In the rows, zero is written as 128.
Named moves come first, each a turn or a mirror and shown by rows before and after it. Which of them, in which order, take the first row of each pair that follows to the second? Write the first one first, as in the answered first pair.
move W:
[128 103 127 148  90 141 137 155 122 137 144 150 163 116 150 156 118  99
 114 126 127 164 126 143 129  93 141 126 112 160 121 145 124 169 147 128] => [118 135 133 135  86 128 148 158 113 135 143 134 161 117 142 172 129  87
 121 101 141 160 126 165 132  99 144 114 118 157 119 148 121 140 138 135]
[134 132 160 127 144 100  96  73 181 127 117 151  84  79  99  91 133 147
 126 132 106 135 152 144 101 153 156  98 159 151 128 126 160  97  76  95] => [138 123 161 132 145 106  96  75 182 129 120 158  84  78 102  91 133 149
 123 136 103 132 151 139  98 153 155 100 158 153 129 127 158 103  77  96]
[146 146 118  97  98 158 125 182 151 139 169 102 173 160 155 147  99 162
 138 143 117 154 109 112 112 105 136  91  76 143 112 118 108 108 152 160] => [142 153 121  94  97 155 131 185 147 139 169 100 171 161 155 153 102 159
 139 135 122 155 110 120 111 106 136  90  80 139 110 119 105  99 150 162]
[ 84 139 112 126 136 130 136 104 168 116 153 115 112 135 150 121 108 141
 132 154  76  96 108 161 113 138 149 123 112 130 108 118 126 138 117 136] => [ 83 145 115 121 135 128 136 107 159 117 153 110 115 135 148 125 110 136
 135 148  80  99 112 168 113 139 153 121 115 128 108 116 125 129 116 138]
move J:
[119 108 157 118 155 108 172 153  91 123 121 149 110 159 111 111 164  97
 103 140 138 160 129 150 171 103 104 144 145  91 121 109  88 133  79 131] => [118 116 164 118 158  98 165 138 105 121 119 149  95 146 108 103 171 104
  97 138 135 153 138 156 159 108 108 140 152  95 120 108  91 123  66 126]
[131 158  91 147  81 151 105 133  85 155 130 127 162 151 161 186 115 139
 136 140 128 158 132  90 133 157 141 103 106 131 141 125 117 148 155 132] => [120 191 114 133  83 121 102 105 114 147 122 118 132 119 159 189 135 136
 122 124 116 146 151 122 108 177 152  80 128 141 139 118 130  95 121 124]
[ 83 122 134  89 131 104 157 106  95 109 139 118 101 132 125 141 161 111
 125 140  99 103 130 139 149 105 108 146 153 114 138  90 123 113 113 105] => [ 98 100 124  99 138 111 154 102 105 108 140 133  98 126 121 120 155 125
 125 154  94  99 130 120 152  95 108 151 151 120 139  91 132 139 118  97]
move D:
[ 80 114 178 115 116 100 146 139  77 164 148 140 172 118 175 194 146  37
 126 100 134 183 153 147 144 136 117 133 140 122 138 122 115  90 134 104] => [ 76 107 177 105 118  97 157 146  66 158 153 139 161 129 167 186 160  41
 129  97 129 169 145 144 165 124 111 143 144 115 135 115 115  92 130 107]
[133 118 133 147 121 163 103 117 171 128 125 118 137 133 168 124 108 150
 103 163 103 147 114 145  90 170 129 131  97 158 119 120 123 145 144 131] => [116 143 141 137 118 155 106 116 170 125 124 102 134 134 168 132 117 144
 105 151  97 145 116 161  86 178 131 128  97 150 113 115 121 123 135 136]
[110 139 111 134 109 126 124 122 113 120 139 114 101 151 118 151 140 125
  98 150 117 120 133 125 120 148 132 129  97 131 161 141 130 137 124 135] => [108 137 110 132 111 127 127 119 109 119 136 115 101 152 118 150 138 125
 101 149 115 122 136 124 120 142 128 129  98 128 159 136 130 142 125 131]
Then:
(two moves a pair)
[110 137 104 104 113 130 150 133 104 123 126 107 139 164 123 140 130 105
 127 122 130 135 102 146 125 147 112 128 113 121 116 154 118 111 149 137] => [109 141 116  95 122 107 146 102 126 112 114 111 103 135 110 119 146 118
 112 120 112 121 119 152 115 152 120 119 133 132 118 150 137  90 121 121] -> D, J
[133 153 127 125 123 131 127 152 120 132 122 114 142 115 115 153 122 104
 128 107 168 149 131 133 129 126 127 118 139 122 127 135 117 121 124 142] => [142 131 122 144 125 146 111 141 144 138 125 127 150 108 131 146 102 121
 119 130 155 160 131 120 108 131 130 125 123 134 127 137 121 146 133 130] -> W, D
[111 146 111 114 131 127 157 159  98 121 133 111 151 161 126 131 133 111
 144 108 149 123 114 139 170 131 114 125 122  95 125 134 112 119 146 150] => [140  97 113 129 156 126 130 116 145 113 123 152 105 115 104  76 134 160
 117 141 126 106 135 108 156 118 127 124 142 119 138 136 149 146 129 120] -> J, J
[124 149 136 149 116 135 111 127 146 141 137 122 152 115 166 167 103 113
 131 136 129 151 122 137  93 156 144 121 109 134 128 136 127 121 137 129] => [126 118 131 150 121 146 113 125 152 133 142 133 150 118 170 146 105 133
 128 159 106 143 108 117 102 142 139 137  96 137 127 126 129 148 148 124] -> D, W
[120 117  82 124 101 165 169 126 136 122 154 104 137 171 173 113 113 143
 132 150  88 109  91 120 126 140 114 120  85 111 127 134 100 143 135 153] => [109 161  89 113  99 153 175 130 126 122 151  83 139 169 165 132 121 121
 139 120 107 111  98 150 119 150 114 102  98 107 124 137  98 108 124 161] -> D, W
[144 120 167 152 136  88 151 133 121 129 130 138 136  72 121 102 142 108
 137 158 123 113 127  91 149 116 142 166 167 183 145 122 128 149 112 138] => [133 137 158 148 129  98 167 158  92 133 134 121 162  99 126 130 140  88
 152 142 142 122 115 102 162 120 134 170 156 166 139 124 107 141 125 157] -> J, W
[109 118 133 100 106 114 154 138  88 125 157 104 131 157 127 141 136 109
 154 149 119  84 102 117 135 133  79 173  94 117 104 120 131 150 122 162] => [136  89 121 132 106 129 129 136 106 139 153 132 150 140 137 140 107 122
 147 171 129 111 112  93 121 128  84 172  92 138 110 134 132 187 135 150] -> D, D
[119 185 118 102 128 135 116 115 141 129 100 106 115 161 113 142 181 135
 112  90 155  92 153 181  78 153 189  80 144 119 151 137 153 113 117 128] => [144 120 101 103 145 150 120 115 139 119  98 140  96 166  90  86 194 176
 110 125 133  70 143 125 114 113 180 105 146 120 158 132 160 168 124 118] -> D, J
[147  83  86 144 125 152 131 138 143 131 120 166 117 125 118  99 111 153
 143 131 131 139 126 105 168  99 123 164 146 120 141 149 130 176 151 126] => [111 165 128 118 122 107 138 105 159 117 114 130  88  99 118 130 142 116
 137  83 129 129 150 174 129 144 142 125 170 120 126 141 137  79 106 125] -> J, J
[157 102 102 129 141 140 119 122 152 119 128 124 110 146 111  98 122 167
 129 153 107 102 108 106 147 130 133 136 103 125 122 125 134 158 145 132] => [142 141 108 107 141 121 144 133 123 115 126  98 102 156  88 111 147 148
 145 115 128  94 110 130 166 126 129 126 124 105 120 120 126 115 131 144] -> W, D
